One turn sends every row of this set to another row. A few are shown first. Where does it send the rows asked after them?
tiros: [ 1.79 -0.57 -1.16  2.79 -3.66  1.51  0.61  0.64  0.28  0.02 -2.86  1.68]
gipum: [ 1.12  2.56 -0.27 -3.51 -0.27 -3.83 -0.70 -0.88  1.37  1.69 -2.22 -0.40]
pupe: [ 2.83 -0.41 -0.61  0.63  1.73  1.65  0.51 -0.56  2.04 -2.39  1.94 -1.68]
mozak: [-0.43  1.00  0.28 -0.58 -0.95 -1.13  2.60 -2.07 -0.86  4.45 -1.00  1.42]
pem: [ 2.39  2.09  2.38  0.75  0.52  0.88 -0.01  1.66  2.01 -0.87 -1.83  2.24]
depi: [ 0.28 -0.20 -0.39 -1.30  2.04  1.61  0.52 -2.29  1.74 -2.06  2.21  0.03]
Zula: [ 0.87  1.59 -1.91 -2.53 -1.48  3.11  0.76  1.83  0.61 -2.83 -1.10 -1.11]
vem: [-0.98  0.11 -0.91 -2.96 -2.42 -3.89 -0.48  0.94  1.86  1.76 -1.28 -2.33]
guz: [ 2.11  2.22 -0.88  0.04  0.45  0.62  1.41  3.38  1.42  0.39  1.13  2.30]
lebul: [ 0.74 -0.11  0.97 -1.60 -2.00 -0.50 -0.28  1.42  4.76 -3.11  2.26  0.38]
fusep: [-2.21 -1.53 -1.54  0.65 -3.77  1.78  1.39 -2.15  2.82  0.23 -2.53 -1.50]
pupof: [ 0.26  0.55  3.16 -0.25 -1.93  0.22  1.53 -0.85  3.45  4.66 -0.14  0.49]
zus: [-0.99 -0.85 -1.67 -3.79 -3.31  0.48  2.87 -2.84 -0.47  1.65 -0.76 -1.15]
fogi: [-1.14 -0.35 -1.67  0.66 -1.71 -1.91  0.21 -4.94  0.56  1.79 -0.32 -0.74]
bevuk: [ 1.51  1.47 -1.90 -2.73 -1.00 -3.48  2.45  0.83  0.27  2.91 -1.60 -1.23]
sefom: [ 1.23  0.20 -3.47 -0.59 -1.77 -4.17 -0.83 -1.06  0.98  1.92 -1.70 -1.16]
bet: [ 1.80  1.16  1.30  1.45 -3.10  0.66 -0.87  3.37  2.61 -0.31  0.10 -2.65]
razo: [-1.49 -0.97  0.59 -0.34 -5.35 -1.41  0.54 -1.56  1.16  3.46 -1.47 -1.14]
tikun: [-0.19 -0.85  1.18 -2.01 -3.90 -0.25  1.41 -0.52  4.06 -3.02  2.55 -1.46]
Sizof: [ 3.22 -1.01 -1.34  1.45 -3.64  1.73 -1.09  2.27  2.01 -1.04 -1.38  0.56]
Bim: [ 0.78 -0.08  0.22 -4.29 -1.67  2.58  2.76 -2.49  2.55  3.01  0.17  1.91]
tove: [-1.20 -0.70 -2.82  0.08  0.18  1.46  3.06 -2.94  1.93  1.51 -0.02  1.26]
Luvud: [ 2.24  2.50 -2.61  2.06 -1.80 -0.20  0.39 -0.66  2.64 -3.05  0.62 -0.82]
Bifo: [-0.25  0.41  1.24  0.40 -3.85 -1.07  0.73 -3.86  5.46  0.96 -0.03 -0.91]
gizus: [ 2.20  1.34  3.00  2.08  0.21  0.42 -0.93 -1.21  1.61  0.52 -0.74  1.38]
Tek: [ 3.83  0.93 -0.08 -2.23 -2.95  1.95  3.66  2.01  2.30 -2.16 -0.05  0.13]
buka: [-1.15  0.77  1.92 -3.75 -2.47 -2.18  0.55 -3.58  1.82  2.18  1.00  0.34]
temul: [ 2.53 -0.14  0.65 -2.60 -4.97  1.60  3.52  1.84  1.45  0.75  0.42  1.09]
Vepi: [ 0.72  0.21 -2.80 -3.78 -0.02 -1.62 -0.05 -1.32  0.37  1.17 -1.07 -3.37]
kuz: [ 3.43  2.57  0.90 -2.94 -2.14  0.38 -2.31  0.96  3.27 -1.04  1.88  0.91]

bevuk moves to sefom
depi moves to tikun
Where do these go?
pupe moves to lebul
razo moves to mozak
guz moves to Luvud
tove moves to Bifo

